rotation ticks, each row followed by its count of ticks
The counts run from 0 to 226.
[101 117 131 139 151 120 141 111 135 163 102 113 101 168  83 121  73 172
  68 102 145 112 103 133 140 167 158 120 139 150 131 165 139 125 114]
38
[167 163 120 155  61 126 107 127 140 130  86 113 132  92 144 104 119 148
 137 197 118 177 156 145 141 118 153 101 135 130 131 149 122 129 129]
125
[150 124 115 154  54 123  90 106 151 113 132 102 146  81 172 109 120 144
 134 137 114 165 142 133 108 116 114 159 147 105 160 145 180 115 119]
130
[122 123 111 141 149 116 129 175 177 101 111 114 133 103 131 172 147  67
 131 143 132  95 150 117 156 168 117 100 128 109  89 129  95 116 109]
66
[132 139 146 153  96  88 120  99 129 135 150  76 128 128 138  92 115 125
 128 152 171 127 135 131  94 163 125 144 173 128 198 142 114 106  93]
140
[100 111 145 138 113 158 118 120 167 132 111 122 156 170 119 124 146 154
 128 115 122 117  93 153 160 150 191  98 104 190 144 105  72 145 124]
194
[107 112 138 154 137  87  74 110  85 151  99 134 150 100 105  97 158 122
 126 127 133 134 119 120 115 150 192 104 103 131 111  97 161 114 154]
94
[120 116 123 169 110 112  99 116 166 143 116 127 145 155 126 135  93 168
 153 163  97 144 120 130 122  71 151  97  66  84 128 160 135 106 127]
21
[111 121 180 112 109 129 164  97 144 185  82 118 158 100  90 166 137  84
 117 117 135 139 108 101 119 133 120 104 134 141 107 105  66 116 119]
81
[153 159 144 106 154 136 113  94  85 133 153 134 152 207 142 101 154 122
 135 205  98 129 127 159 104 116 135 148 117 105 156 162 140 105 100]
156
[126  89 153  89 130 118 142 131 151 148  96 138 139  88 136 128 101 156
 190 170 133 116 153 163 104 136  89 102 139  90 101 123 127 130  70]
73
[110 133 157 109 107 179 191 108  77 118 127 104 152  97 124 167 108 140
  91 170 120 167 122 114 121 156 148 143 119 133 110 154 105 140 155]
226
[131 153 158  55 116 168 183 107 160 105 125 102 147 123 123 131 103 118
 168  94 115 113  94 122 139 102 143 119 147 158 119 101 133 159 116]
185
[109 144 126 127 148 153 163 128 135 154 104 111 105 162  74 154  64 147
  90 110 154 113  98 107 144 177 162 125 149 156 143 143 148 131 130]
39
[115 126 160 111 119 110 141 105 106 176  90 108 142 120 135 167  88 115
 120 166 139 141 145  95 148 152 156 188 122 118  73 158 105  94 166]
223
[106  74 125 109 167 152 130 130 112 166 125 147 124 117 146 139  64 196
 136 160 166 130 123 155 116 148 110 153 104 106 115 107 116 105 117]
214
[138 124 159  91 114 120 131 144 172  94 112 117  98 139  71 148  83  84
 138  99 140 128 115  82 177 157 149 124 145 164 110 144 134 129  88]
180
[ 84 121 130 140 152 171 109 136 176  86 154 149 180 124 141 117 122 126
 133 109 135 123  78 144 143 138 121 135 108 115 149  70 142 152 117]
200
[102 123 104 138 152 121  94 124 190 137 149 145 190 126 170 115 118 133
 150 116 125  85 111 121  99 109 133 143 112  94 115  87 136 128 154]
202
[159 143 123 146  65 134 104 131 155  96 133  96 156  74 154 127 111 125
 158 145 126 172 134 119 115 116 116 178 150 103 161 141 170 145 129]
129
[142 149  98  84 166 130 128 147 131  83 114 106 119 138 152 130  92  80
 153 121  74 144 109  70 128 161  99 143 125 111 128 164 134 108 106]
170
[112 102 139 101 125 132 176 124 169 110 143 132 161 133 100 118 174 146
 142  76 119 131 120 162 192 123 155 160  88 161 128 114 145 144 107]
189
[ 87 145 151 179 116 107 101  87 159 119 103 121 128 143 168 126  88 112
 133 153 103 146  99  98 136 138 141 146 113  76 138 159 158  83 110]
26
[117  96 163  99 119  97 108  98 129 135 134 148 199  94 121  99 154 142
 140 128 110 142 139 116  73 144 145 167 132  96 136 128 116 182 126]
88
[ 79 120 123 157 146 110  84 109  72 126 116 141 136 102  98  89 160 103
 104 124 131 159  88 125 123 175 167  98 117 137 116  75 135 116 144]
95
[ 95 153 128 195 120 138 121 129 155 100 118 123 141 140  92 170  91  91
 117 138 116 162  87  81 146 125 136 117  81  88 139 144 137 102 120]
24
[113  94 122 145  98 174 137 121 154 100 182 133 158 166 133 154 112 169
 116 141  96 152 103 128 132  87 104 146  77 116 150 130 103 131 109]
18
[154 101 109 105 135  90  86 136 168 121 167 108 119 144 114  95  97 132
 181 115 158  99 136 148 149  69 127 158 117 133 124 105 129 137 111]
5
[138 160 148 172  97  92 136 126 146 111 149  73 122 125 125 111 132  88
 113 133 165 116 123 110  99 158 127 139 165 122 210 141 121 108 102]
139
[162  91  93 127 136 131  65 127 108 155 131 136 135 186 102 139 124 143
 100 125  76 139 130 136 128 111 117 127  89 124 120 153 153  92 119]
162
[139 114 128 136 144 105 121  99 114 163 154 115 120 145  81  97 132 138
 141 129 160 104 135 183 113  77 116 141 130 104 175 124 187 112  98]
146
[129 103  87 115 138 202 104 154 145  85 150 132 162 113 148 184 139 115
 122 122 103  93 110 158 124 150 105 123 126 132 106  93 164 123 135]
60
[108 137 116 135 154 130 176 122 138 161 113 123 142 103  90 174  87 107
  71 132 139 150 119  99 162 131 129 161 109 108  77 126  87 119 160]
221
[125 102  87 138 150 125 102 126 157 119 109 133 138 106 165 119 151 132
 135 136  95  70 156 185 137 125 127  77 118 104  61 124 144  91 112]
63
[103 139 149 138 118 170 127 152 176 119 110 113 174 161 114 139 128 116
 144 131 129 119  90 129 162 138 178 104 104 164 152  91  87 160 136]
195
[117 161 126 130 128 141 163 124 151 101 164 114 144 167 139 138 113  95
 173 181 123 154 116 108 164 103 118 159  91 108 161 113  83 134 120]
14
[134 100  90 116 142 176  76 134 137 120 115 121 154 149 168 131 125 146
 146 153 107 113 133 186 156 190 124 157 122 128 110 124 159 126 124]
58
[ 97 110 116 191 122 115 107 121 156 137 102 130 136 149 105 135 102 161
 133 151  96 165 109 143 164  92 134  94  56  98 126 144 146 100 116]
22
[134 160  91  90 169 154 139 140 129  86 110 110 104 146 146 122 104  85
 132 137  66 166 105  93 145 169  93 116 124 123 123 155 123 108 107]
169
[108  87 125 111 165 175 154 149 107 140 143 145 133 114 127 172  69 174
 117 134 170 131 109 136 112 130  97 143 101 107 101 102 135 109 128]
215
[ 97 142 148  86 162 164 172  90  99 133 121 121 114 140 123 115 116 153
 101 137 149 117  92 179 150 153 162 152 154 145 127 124 201 121 123]
43
[144 126  89  96 146 146 138 144 156  82 192 103 122 129 100  94 102 138
 158 114 155 125 115 135 136  84 121 109 128 158 152  89 109 160 110]
3
[105 155 109 126 148  91 105 112 101 135 123 122 159 111 165  74 129 106
 135 134 125 124 107  76 100 176 145 142 155 103 127  90 109 140 166]
98
[137 102 166  88 127 129 147 136 157 128 107 127 143  96 154 148 106 126
 179 165 135  93 141 130  86 129 101  99 155  95 116 122  95 138  68]
72
